One turn moves every row onto another: examples first, then more rows asked:
mevud: -1.18,0.75,-3.34,-1.80,0.97,2.38,-1.26,1.86,1.08,3.40,1.18,0.87,2.28,0.97,0.59,0.04,0.70,-1.05,0.95,5.36,-1.24,-0.43,-0.92,-0.93,-1.37,2.19,-0.44,1.89,-0.61,0.11,-0.62,3.24,1.89,1.00,3.73,-1.00,1.19,1.01,-0.78,0.62,-1.19,-0.02,-0.47,-0.79,-1.19,0.80,0.28
Linu: 3.03,2.59,0.84,0.17,-0.03,0.10,2.72,-0.59,0.88,0.42,-2.63,0.45,5.04,-0.07,-0.90,-0.96,-0.24,-6.09,-1.26,1.38,0.25,-0.73,-1.31,0.37,0.57,-0.88,-1.26,3.59,-0.89,-1.85,-0.97,-5.09,2.10,0.08,0.78,0.28,-0.30,-1.09,-3.52,1.05,0.71,0.78,1.53,1.36,-2.14,0.73,1.12
Suf: -0.70,-0.03,1.25,0.45,1.43,2.25,3.92,0.17,-0.10,-0.79,-1.56,2.16,0.06,-1.85,-1.25,-0.92,-2.03,-2.89,-0.85,-1.36,2.23,-0.90,-0.32,-1.03,-2.39,1.71,-1.40,-0.63,3.98,-3.35,1.24,-1.70,-1.03,-2.70,3.30,0.13,0.17,0.86,-1.95,-2.07,1.39,-0.08,-1.61,-1.29,0.68,1.99,1.98
Vapu: -1.33,-0.78,-1.00,-1.13,1.31,-0.90,1.27,-0.66,0.58,0.24,-0.25,0.50,0.22,2.65,-1.17,4.70,0.80,0.13,1.57,2.40,1.26,-2.17,-1.24,-0.19,3.33,0.48,3.68,1.29,0.79,-1.00,-0.18,-0.43,-0.61,-0.06,3.73,-1.57,-1.16,1.08,-0.91,1.81,-3.49,-1.35,1.05,-0.68,-2.18,0.81,-0.97
Kizev: 1.25,-1.55,-1.52,0.20,0.79,-0.26,2.50,2.22,-0.13,-0.67,-0.82,-3.50,0.58,3.36,0.59,-0.38,-0.74,-3.09,0.67,0.76,-2.67,-2.39,0.10,-2.28,-1.82,-3.33,1.06,-1.15,3.61,-2.91,-0.77,-0.43,0.06,-1.18,1.76,0.12,-0.31,1.75,-1.19,0.22,2.49,-2.37,-0.43,-1.35,-3.46,-3.19,0.43
suman: 0.12,-1.03,-0.68,0.69,1.26,-0.74,1.55,3.19,-0.26,0.04,-0.55,-2.56,-0.46,-0.42,1.99,-0.68,-2.08,-2.13,2.35,-0.91,-1.54,-3.37,-1.38,-2.90,-2.49,-2.25,1.23,-0.01,3.13,-2.71,-2.01,-1.57,-0.43,-1.61,1.69,-0.20,-1.38,0.93,-0.68,-1.00,0.73,-1.83,-1.22,-0.74,-2.65,-2.46,2.98
kozo: 2.60,2.54,1.80,-1.37,2.07,1.99,2.69,-1.28,-0.76,0.57,-2.35,-0.69,5.72,-0.77,0.86,-1.74,-0.63,-5.93,-0.83,-0.70,0.67,-0.81,-1.47,1.43,0.99,-0.18,-0.51,3.09,0.31,0.46,0.12,-1.95,2.35,-0.79,0.97,0.96,-0.96,-0.59,-3.80,0.42,2.60,0.85,0.31,2.42,-1.97,-0.07,-1.68
baseb: 0.26,3.93,0.71,3.15,3.02,0.88,2.91,-5.02,1.08,2.56,-0.42,-0.32,-0.40,0.44,-1.27,1.15,-0.72,0.87,-1.31,-0.16,-1.27,0.13,1.49,1.19,0.55,-0.79,-2.17,-3.66,-1.71,-2.42,0.83,0.05,1.01,1.77,5.44,-0.56,-1.96,0.51,-3.14,-0.81,1.93,-0.08,1.49,-0.71,-2.88,0.78,-2.33
fuda: 0.10,1.21,-3.15,-1.48,2.18,1.35,-1.99,0.60,1.47,0.77,2.59,1.15,3.19,0.93,1.27,-0.77,-1.08,-1.45,0.82,4.96,0.51,-0.97,0.04,0.69,-0.64,-0.89,1.21,0.92,-1.21,-1.48,1.22,4.05,1.57,3.75,2.47,0.03,0.41,0.59,-1.26,2.58,0.58,-1.52,1.25,-0.69,-2.66,1.42,0.78
kef: 1.48,3.52,-2.38,0.72,1.31,0.80,4.03,4.05,0.26,-0.99,-1.37,-4.00,0.15,0.86,-1.06,3.37,-0.37,-1.24,0.03,1.30,-0.81,-2.34,-1.17,-0.08,0.04,1.19,-2.40,-0.46,1.08,-3.62,1.03,0.55,-1.66,2.51,2.26,3.03,0.88,-0.92,-0.85,-1.98,1.29,-1.84,0.82,2.07,0.11,-2.90,1.23
tinet: -0.75,1.61,-2.27,-0.43,-0.53,-0.15,4.34,0.48,-0.75,-2.20,-0.37,-0.15,-3.11,0.59,-2.35,-3.34,-1.43,-0.31,-3.36,-0.03,-1.30,-1.89,2.22,2.64,0.29,0.33,0.74,-1.23,-1.13,-3.86,-1.89,-2.40,-2.13,-0.29,1.75,1.54,-2.47,-1.62,-2.93,2.88,1.13,-1.93,1.20,0.02,-0.17,-1.24,-0.40
lopek: -2.48,-0.94,-0.42,-1.44,-0.29,-2.56,1.75,0.08,0.74,0.42,2.36,1.11,0.41,1.03,1.33,2.55,0.35,1.39,-0.22,1.59,-0.54,0.02,0.14,-0.21,-0.05,-1.04,2.96,-0.87,0.94,-1.61,2.26,0.25,-1.64,1.63,0.21,-0.14,-0.99,1.68,-2.60,0.73,-3.57,-0.87,0.60,-1.49,-2.42,0.39,-2.41
besa: 2.64,2.36,-0.75,-0.50,0.54,1.86,2.71,0.31,-0.26,0.28,-1.46,-1.20,5.02,-1.65,0.86,0.61,-0.56,-6.30,-0.80,-0.93,-0.63,-1.11,-0.77,0.82,-0.74,-0.30,-1.21,2.23,-0.97,0.74,-0.98,-4.04,2.42,-0.46,1.70,0.50,-1.65,-1.62,-4.58,0.83,2.55,2.88,-0.57,0.99,-0.50,0.67,-0.20
borus: 1.66,-0.70,-0.17,0.72,1.72,-1.41,1.49,0.69,-0.60,0.67,-1.43,-4.34,-0.06,1.47,-0.03,-2.47,-3.04,-2.16,-1.42,0.16,-4.20,-2.87,-1.37,-2.48,-2.89,-1.29,0.80,0.19,2.19,-3.48,-1.63,0.11,-0.77,-1.56,2.59,0.68,-1.14,0.35,-0.31,0.73,0.77,-3.03,-0.41,1.17,-0.79,-2.87,0.94
redu: -1.45,0.99,-1.04,-1.41,0.65,2.81,-2.23,0.27,3.25,1.70,1.30,0.45,1.44,-0.79,0.55,0.64,-2.64,-3.45,2.03,5.31,2.07,-1.95,-0.40,0.07,-1.14,1.07,0.57,0.80,-1.94,-0.42,-1.00,3.31,0.73,2.72,2.82,0.35,1.13,-0.30,-2.00,1.69,1.52,-1.09,1.41,-0.31,-2.96,-1.12,0.36
nobe: -0.20,0.75,-1.73,-1.76,0.22,2.17,-1.39,1.11,0.85,1.84,0.77,0.82,3.74,-1.87,0.92,0.25,0.30,-0.25,-0.34,6.07,0.42,-1.67,0.13,0.54,-1.51,-0.04,0.04,2.92,-2.25,-1.68,0.08,2.31,2.05,3.24,3.08,-0.43,2.13,0.35,-1.20,2.48,0.66,-0.43,2.21,0.24,-2.45,-0.28,-0.66
rim: -2.55,-1.09,0.22,-0.89,1.15,0.48,2.22,-1.87,-1.96,-1.54,1.80,-0.60,1.37,1.88,-1.66,3.96,2.54,-0.69,1.39,2.62,0.80,0.45,-2.14,1.91,-1.91,-1.73,2.48,1.28,0.55,-1.21,-1.85,0.38,-1.62,0.29,2.44,-0.32,-1.12,-0.27,-1.41,1.76,-1.48,-1.54,0.14,-2.01,-0.19,-1.57,-1.00
nalok: -2.03,2.03,-1.37,0.38,-0.19,2.13,-0.77,1.64,-1.10,3.12,2.36,-1.97,1.83,-1.86,0.66,-0.66,-2.03,-0.16,-1.69,-1.79,2.11,-0.75,-0.36,0.36,1.52,-0.31,-0.43,2.40,-0.16,-1.31,1.24,-3.80,-0.08,-1.19,3.31,1.10,-3.59,-1.92,-1.29,0.32,0.61,0.96,2.37,3.72,-2.52,0.43,2.91
mapeb: -0.97,2.14,2.16,-1.97,1.41,0.89,2.50,-3.15,0.86,0.77,-1.07,1.16,-0.37,0.72,-2.22,-0.54,-1.57,-1.51,-2.58,-0.68,2.62,-0.25,1.49,-1.63,-0.61,1.66,-2.19,-3.21,1.82,-1.81,0.93,-1.34,1.08,-3.48,4.35,-0.40,1.87,-0.77,-1.43,-0.97,1.18,0.79,0.62,-2.07,1.02,-1.06,0.31
Von: 0.85,1.28,0.00,-0.89,1.70,0.47,2.29,0.66,-2.90,0.39,-2.40,0.24,5.32,-1.34,1.74,-1.06,-0.38,-6.03,-0.29,-2.32,1.35,0.48,-2.66,0.81,0.27,-0.94,-0.66,0.70,-1.82,-0.87,-1.38,-2.62,0.28,-2.01,1.11,0.89,-2.44,-0.99,-4.34,1.40,-0.11,0.47,2.00,0.99,-2.31,0.73,-0.48
Neriv: 0.40,0.56,-1.44,0.16,2.92,-1.48,4.66,2.90,-1.21,-3.27,0.08,-1.22,-2.72,-0.58,-2.13,-2.83,-2.69,-1.14,-2.02,2.01,-0.53,-1.91,1.09,1.23,0.59,1.09,1.39,-1.27,-2.43,-0.49,-1.86,-0.56,-1.01,1.78,2.54,1.37,-2.45,-1.89,-1.61,0.69,0.74,-2.88,0.66,-0.28,1.03,-1.50,-0.58
zos: -2.79,2.06,1.37,-0.73,3.10,1.55,4.67,-1.16,0.84,0.57,-1.02,0.83,0.78,-0.49,-3.38,-0.97,-0.81,-2.12,-1.38,-1.17,-0.22,-4.05,-0.39,-0.98,-1.29,1.42,-3.82,-1.06,2.27,-2.37,2.82,-1.34,0.51,-4.39,3.17,0.09,-0.97,0.70,-1.60,-0.79,0.13,0.73,-0.84,-2.95,-2.07,0.81,-1.11
Niz: 1.09,-0.96,-2.19,-0.08,0.35,-1.42,1.94,1.80,-0.37,-1.70,1.74,-2.07,-3.05,0.90,-1.59,-2.29,-2.04,-1.86,-2.50,0.89,-1.58,-2.91,1.36,4.21,0.17,0.47,0.76,-0.19,-2.38,-2.69,-2.46,-0.39,-0.77,0.73,0.88,1.05,-3.92,-2.58,-2.53,2.16,2.12,-1.14,0.39,0.63,-0.91,-0.45,-0.79
leku: -2.13,2.33,-3.08,2.33,0.02,1.42,-0.53,2.73,-1.36,1.55,2.82,-0.92,-0.11,-0.57,0.81,1.44,-2.18,0.42,-1.72,-1.59,1.97,-3.64,0.90,0.13,0.88,-0.09,-1.16,2.94,-2.08,-1.25,0.71,1.91,0.42,-2.89,2.32,-0.83,-2.54,-0.13,-0.32,0.69,0.88,-1.53,1.48,3.06,0.25,0.46,2.00
guvig: 0.61,2.01,-2.93,-3.30,0.94,3.06,-1.17,0.09,1.27,2.49,0.16,0.75,1.75,-0.80,-0.46,-0.02,-1.19,-3.13,0.46,4.06,2.34,-2.14,1.64,0.37,-0.46,0.68,0.60,2.24,-2.29,-1.37,-0.68,2.83,1.44,3.38,1.32,0.29,2.90,2.38,-0.58,1.07,0.38,-1.49,0.68,-0.19,-2.47,1.31,-0.12
zimek: -2.67,0.73,-1.13,0.14,-0.20,-0.65,2.54,-2.31,-0.13,-0.77,-0.30,-0.10,-0.40,2.81,0.03,3.59,1.61,1.83,-0.85,1.51,-1.78,0.28,0.44,-0.37,2.29,-1.05,3.29,-0.91,0.54,-2.16,-1.21,-2.06,-2.21,-1.41,0.35,1.22,-0.74,1.30,-1.40,0.67,-0.77,-2.73,-0.11,-1.11,-0.11,1.57,-1.25
tamuv: -0.40,2.47,2.99,0.79,4.48,-1.33,2.37,-3.54,2.89,3.47,-1.05,-1.02,0.26,0.16,-0.22,1.26,-0.93,0.05,-1.13,2.34,-0.69,-2.30,0.72,0.73,0.58,-2.11,-1.39,-2.50,-2.71,-1.00,-1.27,-0.41,0.77,1.37,4.34,1.38,-0.62,1.42,-3.26,-1.34,2.55,0.15,0.76,-1.12,-3.96,1.47,-3.65
devuk: 0.66,2.58,-0.07,-1.03,4.40,0.39,1.60,-4.31,1.39,2.75,-2.51,-2.21,-0.89,1.32,0.63,0.72,-1.16,0.25,-3.14,2.65,-0.29,-1.59,1.36,1.89,0.55,-2.22,-0.50,-1.80,-1.88,0.00,0.90,-1.38,2.19,-0.18,3.99,-0.18,-2.11,2.49,-3.44,-3.21,2.48,-1.02,2.25,0.08,-3.38,-0.43,-2.90
deda: -1.04,3.73,-1.28,2.08,-0.30,0.04,2.54,1.61,-4.29,4.33,1.26,-1.15,-0.69,-0.84,0.05,-0.10,-0.51,-0.92,0.40,-0.52,0.89,-1.33,-0.07,-0.01,3.31,-1.39,-1.39,2.89,-0.66,-1.93,1.04,-0.85,1.74,-1.10,1.13,-0.06,-3.28,-3.06,-2.04,1.16,1.96,-0.34,-1.15,3.00,-2.96,-0.23,1.20
dit: 0.94,3.22,-2.34,1.41,2.41,0.66,2.99,3.09,-0.75,-0.62,0.62,-1.22,-0.67,0.05,-1.95,1.88,0.34,-4.18,-0.66,3.13,-0.20,-4.02,-0.32,1.20,-0.80,0.07,-3.60,-2.14,1.29,-3.23,2.34,-0.86,0.30,1.62,1.80,2.35,0.09,-1.34,0.69,-3.60,2.01,-0.80,0.81,1.09,1.50,-2.00,0.42
nuv: -1.41,3.11,-1.75,0.94,-0.78,1.60,-1.29,1.33,-1.55,1.53,1.84,-0.04,2.25,-1.09,2.26,0.23,-1.23,-0.18,-0.18,-3.33,0.08,-3.32,0.96,1.83,1.76,0.42,-2.31,3.72,0.66,-0.62,0.63,-1.28,0.82,-0.15,1.74,0.42,-3.07,-2.44,-1.71,1.53,1.25,0.80,2.13,-0.26,1.21,-1.54,1.05
Rolag: -0.05,2.90,-3.09,1.58,1.98,-0.57,3.40,1.64,0.49,-0.50,0.87,-2.29,-0.58,1.99,-2.17,3.44,-0.35,-1.96,-0.25,1.93,0.06,-3.47,0.17,2.32,-0.43,1.42,-2.17,-0.60,1.27,-1.44,3.22,1.83,-0.04,0.05,1.71,1.81,0.25,-0.18,0.79,-2.99,-0.73,-2.15,-0.15,2.35,2.10,-2.23,0.87
Muke: 2.86,2.03,-0.60,-1.35,0.46,-0.11,3.10,-2.34,1.59,0.76,-1.42,-0.15,6.14,-1.81,-0.06,0.35,-1.18,-6.38,0.65,-0.32,0.46,-0.92,-1.20,0.83,-0.15,-2.09,0.32,3.65,-0.86,-0.64,-1.28,-2.92,0.36,-1.08,2.42,1.77,-1.71,0.71,-2.92,-0.93,2.68,0.46,1.54,2.17,-1.16,0.89,-0.66
gop: -0.77,-0.09,1.11,-2.35,2.01,1.09,3.32,-0.12,0.43,2.68,0.27,-0.98,-0.77,0.64,-0.50,-2.90,0.93,-1.60,-0.15,-0.14,1.68,-2.05,2.22,-0.79,-1.87,0.32,-4.08,-2.81,1.45,-3.91,1.61,-0.09,0.68,-1.80,5.87,1.03,0.28,1.68,-3.89,-1.36,0.92,-0.88,0.58,-0.80,1.92,1.84,0.29
Pubo: 0.51,2.88,1.69,0.69,1.90,0.75,2.60,-3.71,1.89,3.52,-2.10,0.13,-1.74,0.36,-0.11,0.91,-1.91,0.64,-1.68,1.94,-0.70,-1.22,0.84,1.65,-1.67,-2.92,-0.30,-1.02,-3.42,0.36,-0.36,-1.37,2.63,0.32,3.72,1.36,-0.86,1.03,-0.63,-1.55,3.57,-1.18,2.03,-1.06,-4.30,1.32,-2.45
Tatig: -1.66,2.33,1.75,0.28,2.67,-0.40,1.74,-2.51,1.25,2.91,-3.81,-0.22,-0.56,1.30,-1.21,1.18,-0.54,-1.46,-2.51,1.54,-1.46,-1.25,0.01,1.11,-0.17,-2.12,-2.32,-3.12,-1.65,-2.46,-0.17,-0.12,1.86,0.33,3.91,0.14,-1.67,1.76,-1.75,-2.14,2.78,-0.88,1.50,-0.77,-4.05,0.93,-5.23

Von -> baseb
Pubo -> guvig
Where do these go?
Tatig -> fuda
kef -> borus
Linu -> devuk
Vapu -> nalok
nobe -> kozo
suman -> tinet
rim -> deda
dit -> Kizev
Suf -> zimek
lopek -> nuv

